Here are some numbered points:
array([-11., 11., 15., 9., 27., 15., -55., -49., 32., -25., 23., -43., 26., -22., -36.,
       7., -32., 16., -28., 17., -56., -33., -16., -21., -23., -16., -15., -15., 2., -18.,
       8., -51., 28., 19., 15., -4., 27., -36., -19., 11., 9., 3., 59., -61., -11.,
       5., -27., 47., 26., 10., 21., -64., 9., 29., -14., -3., 45., -17., -13., -25.,
       -10., -42., 11., -8.]) 0
array([-16., 9., -17., -13., 2., 4., -8., 2., 37., 27., -5., -15., 17., -24., -24.,
       -43., -10., -16., -31., 10., 12., 6., -15., 21., -18., -18., -12., 5., 6., -2.,
       -12., 2., -19., 30., 26., -28., 8., -35., -8., -4., 9., 10., 11., -5., -27.,
       -1., 28., -21., 15., 16., -7., 9., -13., -4., -14., 19., 27., -32., -12., -5.,
       19., 15., 11., -11.]) 1
array([6., -36., -17., 22., 8., -9., 41., 2., 9., -14., -16., 8., 35., 13., 7.,
       -18., 8., 10., -1., -19., -11., -30., -3., 5., -8., 31., -9., -1., 0., 11.,
       -9., 0., -14., -18., -23., -20., -15., -2., 6., 2., 0., -5., -7., -21., -21.,
       3., 3., -26., 30., -17., 46., 5., -29., -24., 9., -15., -45., 17., -32., -5.,
       -20., -15., -14., -12.]) 2
array([5., 26., -8., -21., -37., -4., 20., 42., -54., 26., -1., 10., 13., -2., 12.,
       2., 4., -9., -18., 3., 28., 25., 7., 26., 3., 8., 6., 42., 1., 26.,
       -33., 8., 17., 5., -18., 15., -23., 32., -10., -1., -24., -35., 27., -19., -8.,
       -11., 20., -39., -11., -7., -40., 11., 13., -14., 16., 1., -10., 23., -2., 18.,
       -3., 30., 4., 17.]) 3
array([-6., 17., 20., -29., 23., 14., -40., -23., 0., -14., 42., -13., 14., 9., -19.,
       -11., -13., -8., -42., 21., -15., -7., 9., -4., 6., 9., -37., -15., -15., -3.,
       3., -10., 17., 9., 19., 34., 23., -24., -19., -7., -6., -28., 27., -1., 29.,
       21., 8., 28., -22., 9., -42., -18., 14., 24., -8., 17., 21., -17., 24., 2.,
       2., -48., 31., 7.]) 4
array([-16., 45., 28., -53., -27., 12., -26., 26., -28., -3., -17., -15., 21., 1., -9.,
       -6., -27., 10., -37., 12., 22., 38., 8., -10., 16., -27., -18., -49., 17., -34.,
       -10., 2., -19., 38., 11., 27., 30., -7., -53., -12., 37., -27., 45., -47., 19.,
       29., 8., 51., -13., -14., -62., -38., 22., -25., -3., 44., 52., -36., -2., 15.,
       5., 19., 38., 2.]) 5
array([43., 1., -3., -33., -33., -4., 24., 29., -53., 7., -28., 22., 1., 18., -9.,
       6., -14., 5., 21., 12., 50., 13., -6., -2., 58., -8., 10., 34., -5., -6.,
       4., 33., 8., -9., -4., 21., -14., 26., -23., 35., -4., -29., -27., 58., 6.,
       -23., 9., 20., -42., -7., -74., 50., -2., -2., -7., -28., -19., -13., 0., 37.,
       -30., 5., -15., 0.]) 6
array([-5., -25., -4., 9., 47., 5., 33., -25., 80., -18., 5., -11., -11., 6., 40.,
       22., 59., -6., 26., -16., -36., -43., -30., -3., -28., 6., 14., -14., -56., 47.,
       -2., -8., -11., -39., -2., -20., 25., -20., 18., -36., -12., 26., 20., -29., 14.,
       -3., -53., -12., 28., -9., 76., -7., -28., 9., 5., -6., -68., 17., -9., -20.,
       -6., -2., -10., -45.]) 7
array([49., 14., 0., 26., -24., 13., -17., 28., -19., 12., -11., 29., -18., -9., 18.,
       15., -33., 14., 29., 20., 26., -20., -16., -24., 18., 31., -1., 26., -7., 8.,
       19., -2., -1., -24., -19., 11., -12., 30., 20., 1., -1., 2., -27., 43., 17.,
       3., 16., -11., -28., -8., 2., 36., 6., 9., -17., -25., -43., -9., 9., 6.,
       -11., 30., 8., 4.]) 8
array([7., 2., -14., 12., 28., -41., -21., -32., 30., -1., 12., 0., 31., 14., 20.,
       -19., -1., 21., -62., -7., 12., 14., -34., 14., -8., -20., 7., -42., 1., 4.,
       -10., 25., -10., 17., 15., -25., -26., -27., -8., -16., 10., 17., 7., -43., -15.,
       35., 5., -7., 3., -10., 13., -5., 22., -21., -10., -10., 20., 20., -6., -8.,
       -17., -2., 39., -44.]) 9
array([20., -12., -20., 3., -29., -4., 40., 8., -19., 14., 3., -3., 21., -1., 0.,
       0., -3., -8., 14., -2., 23., 24., -1., 16., 0., -9., 2., 36., 24., -23.,
       -29., -4., 19., 4., -25., 19., -26., -3., -6., 12., 23., 35., -22., 6., 16.,
       -26., 22., -43., 9., 1., 16., 30., 11., 3., 16., 10., 27., -15., -19., 37.,
       -3., 3., -11., 4.]) 10
array([-31., 18., 22., -5., 30., 23., -71., -34., -20., -26., 21., -36., 2., -21., 22.,
       16., -42., -37., -29., 9., -41., -43., -5., 14., -7., 9., -45., -60., -13., -34.,
       41., -23., -3., 39., -5., 9., 36., -57., 10., -40., 27., -5., 12., -31., -30.,
       17., -2., 17., 30., 27., -11., -53., 28., 2., -7., 4., 29., -22., 24., -38.,
       17., -9., 15., -36.]) 11
array([15., -29., -14., 34., 6., -31., 49., -13., 33., -2., 19., 17., -6., -1., 23.,
       -14., 76., 12., 41., -41., -5., -15., -11., -5., -58., 36., 6., 10., -31., 32.,
       -32., 0., -33., -49., -23., -16., -31., 16., 35., -31., -29., 37., -34., 0., -14.,
       -12., -46., -35., 41., -5., 60., 11., -10., 9., 21., -22., -44., 29., 1., -7.,
       -10., 6., -20., -50.]) 12
array([26., 13., -7., -48., -65., -26., 48., 56., -56., 32., -24., 9., -35., 34., 1.,
       -5., -19., 10., 5., 15., 65., 62., -19., -1., 32., -19., 45., 53., 3., -16.,
       15., 51., 10., -16., 10., -9., -30., 63., -1., 23., 16., -35., -8., 67., -14.,
       -38., 38., -9., -16., -16., -41., 70., 15., 0., 20., -36., -28., 25., -25., 76.,
       -23., -5., -15., 40.]) 13
array([-28., -12., 48., 5., 24., 17., -76., -68., 38., -10., 28., -31., 21., -2., -1.,
       -14., -32., -49., 9., 30., -30., -24., 21., 3., -12., 28., -37., -14., 20., -50.,
       -12., -34., 8., 35., -17., -12., 19., -46., 25., 0., 3., 6., 19., -42., -9.,
       33., 18., 68., -2., 37., -47., -24., 3., 13., 27., 19., 7., -30., 15., -47.,
       11., -16., -4., -33.]) 14
array([-20., -20., 35., 24., 10., -15., -33., -49., 34., -16., 24., -11., -4., -34., 5.,
       42., 27., -2., 11., -16., -40., -45., 2., 11., -1., 14., -26., -7., -28., 12.,
       5., -34., 7., 21., -8., 6., 41., -10., 22., -19., 11., -1., 5., -16., 20.,
       28., -32., 62., 7., 13., 24., -43., 12., 11., -16., 15., 3., 12., 49., -31.,
       3., 4., 19., -19.]) 15
array([16., 11., -29., 14., -6., 44., -10., 26., -21., 33., 15., 12., -36., 11., 8.,
       -6., -18., -37., 2., -18., 0., -9., 57., 0., -2., 18., 12., 30., 24., -12.,
       2., 7., 11., -48., 11., 14., -25., 7., 28., -13., -5., 2., -29., -1., -30.,
       -41., 17., -1., -1., 9., 8., -2., -37., -8., 7., -11., 7., -3., -9., 31.,
       -8., -12., -5., 19.]) 16
Which three points above are nearest to each new point, looking only along the 4 directions in which the numbered points spread most? Their numbers follow each, nearest first.
array([-28., 3., -1., 5., 10., 14., -6., -29., 32., -35., -26., -15., 60., -25., 19.,
       -12., -20., 0., -2., 20., -26., -17., -2., 27., -30., 22., -50., -73., -26., -10.,
       9., -9., -50., 8., 9., -18., 2., -55., -9., -37., 17., -9., 41., -50., 7.,
       56., -51., -30., 6., 18., 12., -31., 14., -1., -11., 32., 11., -2., 3., -56.,
       18., -12., 2., -43.]) 0 9 11
array([29., 4., 4., -30., -53., 19., -5., -1., -12., -10., -33., -4., -26., -7., -18.,
       37., 2., 27., 18., -16., 12., 20., -13., -9., 63., 3., -4., 51., -3., 45.,
       -2., -23., 19., 7., 1., 6., 31., -4., -17., 22., 3., -35., 22., 11., 2.,
       6., -2., 65., -38., -1., -33., -13., 25., 8., -6., 16., -14., 36., 18., 2.,
       -13., 0., -5., 44.]) 8 6 3
array([-61., 3., 40., 72., 52., 6., -72., -39., 80., -23., 14., -58., 19., -37., 28.,
       15., 13., -7., -3., 18., -69., -58., -15., 18., -27., 9., -46., -61., -18., 7.,
       -8., -51., -18., 46., -43., -30., 17., -77., -1., -34., -10., 24., 21., -62., -30.,
       72., -42., 4., 39., 33., 31., -68., -11., -23., -3., 30., 5., 23., 16., -52.,
       7., -14., 15., -20.]) 0 11 15
array([-7., 38., 2., -5., -1., -36., 47., 29., -20., 23., -12., 20., 10., 17., 15.,
       -6., -12., -24., -1., 12., 11., 17., 11., 18., 28., -8., 11., -7., -16., -29.,
       -34., 5., -10., 5., 5., -2., -2., 57., -21., 7., 11., 6., -26., 24., -6.,
       -11., -5., -28., -4., 4., 9., 40., 23., -20., -36., -22., -36., 21., 25., 38.,
       -11., 20., 15., 30.]) 3 10 8
array([4., -23., -24., -2., 18., -26., 22., -3., 1., 16., 0., -1., -5., 3., 21.,
       -4., 28., 11., -2., -33., -6., -30., -3., 3., -21., -16., 35., -14., -7., 10.,
       2., -3., 27., -32., -32., -24., 2., 6., 12., -20., 16., 12., -5., 3., 2.,
       -14., -20., -17., -12., -34., 19., 16., -17., 8., 3., -46., -4., -8., -18., -11.,
       25., -7., -40., -59.]) 2 12 10
array([-10., -2., -27., -15., -21., -19., 31., 13., -26., 33., -10., 22., 9., 9., -26.,
       -26., -6., -11., 5., -3., 17., 39., 19., 5., -3., -24., 2., -17., 6., -43.,
       -5., 30., -8., 11., 12., 9., -14., 4., -24., 28., 12., -3., 19., 27., -7.,
       -15., -7., 1., -16., 0., -27., -10., -9., -3., -16., -2., 20., -26., -9., 16.,
       21., -8., 18., 9.]) 3 10 1
array([-40., -27., 2., 8., 34., 15., -80., -44., 11., -23., 10., -6., 29., -37., 2.,
       26., -16., 29., -16., -5., -41., 3., -7., -3., -30., 14., -23., -24., 0., -26.,
       -10., -18., -7., 17., -23., 31., 29., -71., -8., -36., -6., -1., 5., -17., -3.,
       71., -4., 28., 7., 9., -4., -37., -1., 11., 24., 49., 32., -13., 12., -37.,
       8., -17., 54., 2.]) 0 11 14
array([-4., -1., 40., -8., -16., 32., -19., 9., -39., -35., -18., -7., -44., 6., -7.,
       25., 5., 15., 5., -13., 5., 8., -19., 5., 35., 5., -8., 55., -20., 29.,
       27., 4., 53., 7., 3., 13., 37., 2., 5., 15., -9., -41., -5., 31., 41.,
       -6., 28., 32., -23., 0., -13., -18., 7., 4., -26., 20., 28., -7., 31., 17.,
       11., -23., -24., 39.]) 8 4 6
array([50., -32., -40., 25., -17., 15., 54., 9., -8., 47., 1., 62., -25., 40., 25.,
       -21., 48., -5., 33., -16., 22., -16., 45., 19., 16., 20., 59., 76., 1., 18.,
       11., 18., 23., -77., -5., -26., -24., 62., 42., -41., -8., -6., -53., 58., 12.,
       -48., 13., -31., 33., -35., 48., 26., -20., 0., 18., -65., -57., 13., -14., 40.,
       -20., 12., -39., 20.]) 8 16 12
array([-13., 17., 9., -40., -1., 12., -27., 5., 1., -25., -16., -32., 25., -33., -28.,
       8., -26., 23., -4., 0., -1., 3., 1., -8., 30., -3., -71., -8., -4., 3.,
       35., -21., 5., 19., 2., 17., 20., 0., -23., 19., -2., -35., 15., 19., 21.,
       -2., 19., 34., -16., 28., -26., -12., -8., -13., -22., 12., 10., -16., -1., -12.,
       -2., -9., 10., 30.]) 4 5 1
array([-39., -24., -5., -14., 78., -10., -30., -22., 40., 1., 18., -23., 45., 20., -5.,
       -29., 0., -16., -35., 18., -38., -28., -2., 16., -22., -16., -31., -66., 25., -41.,
       1., 17., -5., 34., 24., -14., 19., -33., -40., -24., 13., 32., 43., -76., -10.,
       40., 2., 20., 19., 44., 35., -36., 21., -16., -25., 28., 45., -31., 3., -40.,
       33., -10., 8., -36.]) 0 11 9
array([-44., -7., -1., 43., 65., -2., -80., -5., 46., -44., 31., -22., 10., -51., 13.,
       12., -1., 10., -2., -23., -51., -44., -10., -2., -58., 7., -21., -61., 1., -15.,
       -2., -35., -5., 26., -19., 0., 23., -58., 23., -30., -30., 38., 20., -37., -2.,
       59., -28., 20., 27., 51., 24., -75., -2., 14., 11., 22., 16., -22., 30., -87.,
       11., -9., 9., -29.]) 0 11 15
array([-33., -15., -40., 49., 78., -62., 77., 18., 53., 39., 7., -4., 32., 37., 34.,
       -54., 37., -33., -35., 20., -27., -35., 7., 22., -71., -23., 21., -79., 19., -30.,
       -2., 54., -54., -7., 19., -53., -58., -15., -36., -27., -9., 74., 0., -48., -32.,
       10., -11., -70., 78., -13., 88., 19., -15., -58., 5., -24., 8., 37., -38., 10.,
       18., 53., -4., -51.]) 2 9 12
array([-3., 57., -10., -9., -24., -9., 3., 28., -1., -7., -31., -13., 12., 8., -53.,
       -1., -49., 23., -26., 18., -1., 46., -13., -13., 14., -4., -20., -9., -2., -21.,
       -1., 21., 16., 50., 12., -8., 5., 12., -22., 38., 28., -40., 49., 10., -2.,
       -5., 37., 22., -26., -8., -46., -1., 22., 8., -11., 51., 22., -17., -10., -7.,
       -3., -21., 7., 8.]) 5 4 3
array([-27., 1., -8., 27., 26., -16., 57., 8., 26., 7., 0., 33., 1., -5., -2.,
       -13., 36., -10., 11., -20., 8., -2., -5., -6., 10., 14., -3., -11., -17., 10.,
       -14., 2., -19., -16., -13., -38., 21., 7., 12., -4., 6., -10., -39., 14., 0.,
       21., -6., -36., 12., -1., 30., 43., -14., 5., -6., -13., -29., 23., 7., 8.,
       -11., 0., 5., -3.]) 2 12 10
array([14., 12., -33., -9., -23., -30., 20., 28., -27., 17., -2., -5., -16., 21., -24.,
       7., -1., 2., -3., 13., 13., 28., -3., 4., 17., -26., 22., -1., -2., 19.,
       -10., 14., 39., -24., -14., 8., -12., 45., -12., 13., -10., 9., -26., 3., -6.,
       -4., -4., -7., 15., -27., 0., 41., -10., -15., 6., -3., -10., -13., 30., 22.,
       -10., -8., 8., 4.]) 3 10 8
